Here is a table of points, one per row:
[ 0.31 -0.29 -0.08 -0.17 -0.99  0.68  0.38  0.63  1.41 -0.46 -0.49  1.16
 -1.41  0.46 -0.28 -0.38  0.96  1.33 -0.9   0.82 -0.33 -1.34 -0.77  0.07]
[-0.77 -1.63 -1.38  0.44 -0.71 -0.03  0.93  1.8   0.93  0.55  1.    0.01
 -0.55 -0.23  1.75  0.08  0.99  0.32 -0.54 -0.74 -1.67 -0.95 -0.36  0.81]
[ 1.74  1.17 -0.77 -1.85  0.45 -0.21 -0.32 -1.87 -0.63 -0.02  0.65 -0.57
 -1.8  -0.37 -0.89 -1.13  0.03  0.71  0.5  -2.68  1.12  0.67 -1.1   1.02]
[-0.94 -0.92 -0.9  -0.63 -0.53 -0.88 -0.92  0.02  2.46  1.48 -0.73 -1.04
 -0.53 -0.94  0.41  0.13 -1.13 -0.16 -0.52  0.3   1.57 -0.9  -1.1  -0.41]
[-0.53  0.45  0.38 -1.29  3.11 -0.11  1.36  0.67  0.55 -2.86  1.08  0.86
  1.13 -0.05  0.89 -0.59  0.77 -0.02  1.26  0.69 -1.54 -2.02  0.16 -0.77]
[ 0.05 -0.36 -0.28  0.45 -0.9  -0.36  0.81  1.88  1.    1.34 -0.35 -0.62
 -1.02 -0.5   0.84 -0.24  0.12  0.11  0.04 -2.4  -0.9  -1.69  0.18  0.34]
[-0.26  2.1  -1.57 -0.42  0.24 -2.09  1.54 -1.45 -0.64 -0.96  1.04 -0.35
 -0.76 -1.53 -1.74 -0.91  1.04  0.81  1.2  -1.58  0.95  2.17 -0.8   0.15]
[-1.16  1.04 -0.15 -2.51 -0.27  1.64 -0.6  -1.85 -0.87  1.02 -0.48  0.5
  0.07  1.82 -0.33 -0.93  0.24  0.53  0.37 -1.72  0.16  0.15 -0.24 -0.08]
[-1.05  1.31 -0.18 -1.25 -0.06  0.    0.44 -0.31  0.05  0.09 -0.27  0.55
  0.24 -0.88 -1.69 -0.94  0.19  0.41  0.94 -0.69  0.7   1.37 -0.54 -0.45]
[ 1.21 -0.16  0.44 -0.71 -1.18  0.94 -1.66  0.03  0.96  0.98 -1.94  1.09
  0.75  1.84 -0.17  0.29  0.    0.46  0.47  1.54 -2.2   0.99  0.56 -0.58]
[ 1.36  1.86  0.15 -1.5   0.83 -0.38 -0.01 -2.33 -1.05 -0.12  0.44 -0.41
 -1.09 -0.81 -1.38 -1.36 -0.78  0.39  1.34 -2.08  0.34  1.78 -0.12  1.15]
[ 1.02 -0.33  1.1  -0.13  0.7  -0.01  0.35  0.73 -1.29  0.04  1.74  1.92
  0.83 -1.83 -0.14 -2.14 -0.99 -2.3  -0.48 -2.91  0.48 -0.29 -1.29 -0.08]
[-0.36  0.51 -1.6  -1.08  0.27 -1.64  0.02 -1.39 -0.32  1.99  0.57 -0.75
  0.49 -0.67 -0.07  0.68 -0.82 -0.82  0.44 -1.59  1.89  0.77 -1.37  0.27]
[ 0.52 -2.23 -0.26  2.61  1.04  0.44  0.9   1.17 -1.13 -2.37 -1.09  0.93
 -1.41  0.74 -0.65  0.6   0.21  1.38  0.17  1.62 -0.75 -0.1  -0.09 -0.84]
[-0.09 -0.94 -0.37  0.43 -0.09  0.2   0.08 -0.46  0.46  0.69 -0.32  0.33
 -1.39 -1.37  0.86 -0.87 -1.22 -1.27 -1.27 -0.02  1.04 -0.03  1.5   1.18]
[ 1.11  0.07  0.5   0.26  0.1  -1.25  0.18 -0.06 -0.1  -0.57  0.89 -1.07
  2.35  0.15  0.79 -0.38 -0.21 -1.04 -1.32  1.82 -0.03 -0.17  0.56  1.3 ]
[ 1.38  1.16  1.23  0.3   0.04 -0.37 -0.74  0.6  -0.13 -0.8  -0.07 -1.59
  2.57  0.61  0.82 -0.81 -1.19 -2.26 -0.73  1.42  0.2   0.07  0.77  0.46]
[ 0.98 -0.84  1.26  0.75 -0.36 -0.3  -0.29  0.29  0.18  0.13 -1.04 -1.19
  0.83  0.6   0.03  2.24  0.08 -0.36 -1.11 -0.73 -0.1   0.19 -0.12 -1.37]
[ 0.88  0.42  0.57  0.41 -0.56 -1.28 -1.31 -0.49 -0.17 -0.42 -0.44 -1.47
  1.89 -0.06  0.36 -1.    1.05 -1.35 -0.55  2.22  0.4  -0.34  0.16  0.92]
[ 0.23  0.05  0.62  0.36 -0.44  1.95  0.39  0.18  0.19  0.67 -0.75 -0.46
  2.21  2.    0.01  0.3  -0.67 -0.39  0.63 -0.25 -0.61  0.61 -0.97 -1.67]
[-2.08 -1.18 -1.01  0.24  1.18 -1.92  0.12  0.39  1.24 -0.85  0.85  0.06
  1.77  1.25  0.3  -0.6   1.53  0.15  0.85 -1.74 -0.66  1.23 -1.85 -0.15]
[-0.85  0.16  0.62 -0.09 -0.77  1.22  0.97 -0.15 -0.81 -0.9  -0.17  2.39
 -1.35 -0.57 -1.06 -0.1   0.01  1.05 -0.61  0.84  0.17 -0.77  1.14  0.62]
[-1.76 -0.56 -1.22  0.96 -0.03 -1.04 -0.79 -0.41  0.3   1.62 -0.33 -0.74
  0.25 -0.65  0.37 -0.2  -0.98 -1.37 -0.25 -1.07  2.28 -0.36 -1.16  0.53]
[-0.73  1.24 -0.26 -1.22 -0.19  0.86 -0.6  -1.74 -1.24  0.23 -0.17  0.73
  0.15  1.33 -0.27 -1.37  0.56  0.39  0.65 -2.   -0.02  0.18  0.36 -0.43]
[-0.06 -0.87  0.22  0.28 -0.84  1.3   0.59  0.27  1.19  0.4  -0.34  1.35
 -1.22  0.38 -1.03  0.21 -0.96  0.27 -0.6   0.96 -0.34 -1.27  0.37 -0.29]
[-2.47 -0.24  0.38 -0.87  0.28 -2.4   0.4   0.72 -0.42  0.48  0.82  0.97
  0.72 -0.88 -0.46  1.21  0.74 -0.53  0.45 -1.56 -0.69  0.81  0.79  0.19]
[ 0.05  0.38 -0.13 -0.94  2.57 -0.29  1.29  0.9   0.11 -2.28  2.13  1.09
  0.81 -0.14  0.8  -0.29  0.9   0.2   0.68  0.88 -0.9  -2.   -0.35 -1.27]
[ 0.96  0.04  0.22  1.08 -1.04  0.74 -0.61 -0.76 -0.5   1.27 -1.96 -0.98
  1.89  1.7  -0.26 -0.45  0.03  0.73  0.92  0.53  0.75 -0.75  0.04 -0.99]
[ 1.99  1.76  0.26 -0.55 -1.88  0.18 -0.77 -0.64 -0.35  0.55 -1.29 -0.2
  0.49  0.97  0.65  0.53 -0.89  1.57  0.85  1.06 -0.38  0.96  0.94  1.5 ]
[ 1.71 -2.86  0.84  0.15  1.02  2.95  0.55  0.94 -0.09 -2.34  1.07  1.47
 -1.84  1.61 -1.08  0.38  0.53 -0.02 -0.73  0.84 -2.32 -0.22  0.25 -1.53]
[ 0.6   0.1   0.7  -0.55 -1.58  0.91 -1.73 -0.28  0.73  1.47 -0.69  0.46
 -0.33  1.87  0.71  0.16 -1.1   1.1   1.01  3.4  -0.84  0.76  1.09  0.55]
[-1.08 -0.29 -0.64  0.55 -0.53 -0.88 -0.87  0.27  2.11  1.53 -0.8  -1.29
 -0.34 -0.74 -0.36 -0.63 -1.35  0.07 -0.76  1.13  2.05 -1.16 -0.87 -0.07]
[ 1.    0.53  0.48  1.38 -1.01 -0.11 -0.62  0.25  0.56  0.54  1.5  -1.19
 -1.56 -0.35 -1.3   0.53  0.82  0.45  0.17  0.97 -0.79 -0.08  0.88 -0.17]
[ 0.94  0.56  0.47  0.26  0.01 -0.88 -0.26  0.63 -0.61 -1.99  1.55 -1.78
  1.42  0.98  1.54 -0.42 -0.68 -1.76 -0.2   2.29  0.37  0.37  0.8   0.48]
[ 0.74 -1.13  1.06  1.   -0.76  0.02 -0.23  1.27 -0.22 -0.3  -1.18  0.38
  0.18 -0.28 -0.49  2.85  0.05 -0.54 -1.43 -1.42 -0.29  0.54  1.09 -0.39]
[ 0.02  0.94 -1.92 -0.64  0.26  0.51  0.89 -0.1  -0.69  1.22 -0.42 -1.42
 -2.12 -2.89  0.25  1.54  0.28 -0.09  0.12 -0.91  2.5   0.09 -0.56  0.78]
[-2.33  1.95  0.79 -1.56  0.69 -0.65  0.71 -0.38 -1.21 -0.32  0.77  1.05
 -0.17 -0.82 -2.13 -0.58  1.48  0.68  1.49 -0.81  0.89  2.74  0.42 -0.05]
[-0.25 -0.64 -0.54  0.79 -0.53  0.71  0.19 -0.6   0.63  0.52 -1.2   0.42
 -1.45 -1.59  1.66 -0.71 -1.52 -0.41 -0.26  0.03  0.76  0.33  1.72  1.12]
[-0.44 -0.71  0.49  0.8   0.23 -0.79  0.64  0.96 -0.71 -2.2   0.06  0.09
 -1.34  0.84  0.25 -0.19  0.03  1.7  -0.61  0.75 -0.94 -0.62 -0.33 -0.79]
[-0.72 -0.51  0.18  1.68  1.27 -0.33 -0.83 -0.09  0.61 -1.49 -0.51  0.61
 -0.01  2.18 -1.3   0.23  1.54  0.01 -0.21 -2.4  -0.53  0.97 -2.98 -0.9 ]
There is one direction along which these points spread out most. Take the direction at right angles to it along which they spread out most. Go by this last direction. How far along it is each point below, from 0 to 99? 50 is the average, and the first point above lies past it. One standard deviation of the points above along it is 16.
[-0.13  0.82  0.95 -0.36  0.23  0.2   0.54 -0.85  0.53  2.1  -0.45 -0.86
  2.03  1.73  0.01  0.22 -0.33  0.11  1.44  0.46 -0.46  0.04 -0.4  -0.68] 41
[ 0.26 -1.82  0.62  1.24  1.42 -0.78  1.53  0.32 -1.19 -1.13  0.3  -0.49
 -1.01 -0.1   0.68  1.47  0.04  0.95 -0.4   1.25  0.32 -0.76 -0.31 -0.58] 61
[-1.9  -0.42 -0.62  1.47 -0.58 -0.68 -0.02 -0.24 -1.88 -0.45 -0.47  0.91
  1.13 -1.48 -0.57  1.38  0.67  0.17  0.43 -1.31  1.13  0.87  1.01  0.43] 53
[ 1.04  0.12 -0.12  0.54 -0.77  1.6   0.58  0.   -0.3  -1.16 -0.05  0.67
 -1.27 -0.83 -1.35 -0.27  0.12  1.72 -0.81  0.12  0.33 -1.25  0.39 -0.28] 56
[ 0.91 -1.78  1.22  1.03  1.15  4.04 -0.45  0.54  0.35 -1.32 -0.58  1.89
 -1.06  1.01 -1.24 -0.29  0.45  0.78 -1.39  0.86 -2.87 -1.03  0.88 -1.23] 71
[ 1.93  0.83 -0.19 -1.28 -1.65 -0.4  -0.43 -0.47  0.26  1.15 -1.14  0.27
  1.    1.09  1.27 -0.15 -1.38  1.41  0.47  0.66 -0.45  1.09  0.26  0.69] 30
[ 0.43  1.71  0.77 -0.53  0.34 -1.26 -0.69 -0.56  0.06 -1.51  0.87 -0.89
  1.17  0.55  1.03 -0.36  0.17 -1.17  1.14  1.67 -0.19 -1.15  0.18  0.74] 47
[ 0.22  0.78  0.48 -0.77  0.91 -1.59 -0.53 -0.36  0.19  0.    0.67 -1.62
  2.22 -0.71  1.31  0.19 -0.09 -2.08 -0.89  2.13 -0.67  0.1   0.12  1.02] 36
[-0.82 -0.34 -0.79  0.14  0.3   0.11 -0.83  0.46 -0.84  1.72  1.87  0.64
 -1.85 -1.4   0.9  -0.41 -0.91 -2.87  0.51  1.08  1.15 -0.26  0.02  0.69] 39
[ 0.08 -0.46  0.05  1.38  0.11  0.35 -0.41  0.53 -0.52 -0.01 -2.24 -0.32
  1.26 -0.2  -0.07  1.71  0.86  1.01 -1.37 -0.3   0.45  0.44  0.87 -0.75] 44
[-1.72  0.66 -0.98 -1.13  0.73  1.04 -0.1   0.34  0.16  1.54  0.98 -1.39
 -1.57 -1.58  0.59  1.42  0.59  0.01 -0.29 -0.35  0.61 -0.39 -0.52 -0.25] 46
[-1.18 -1.18 -1.11  1.04 -1.24  0.32  0.25  1.02  0.71  1.51  1.17 -0.11
 -1.4  -1.29  1.22  0.36  0.14 -0.2  -0.31 -1.13 -1.14 -0.37  0.69  0.02] 46
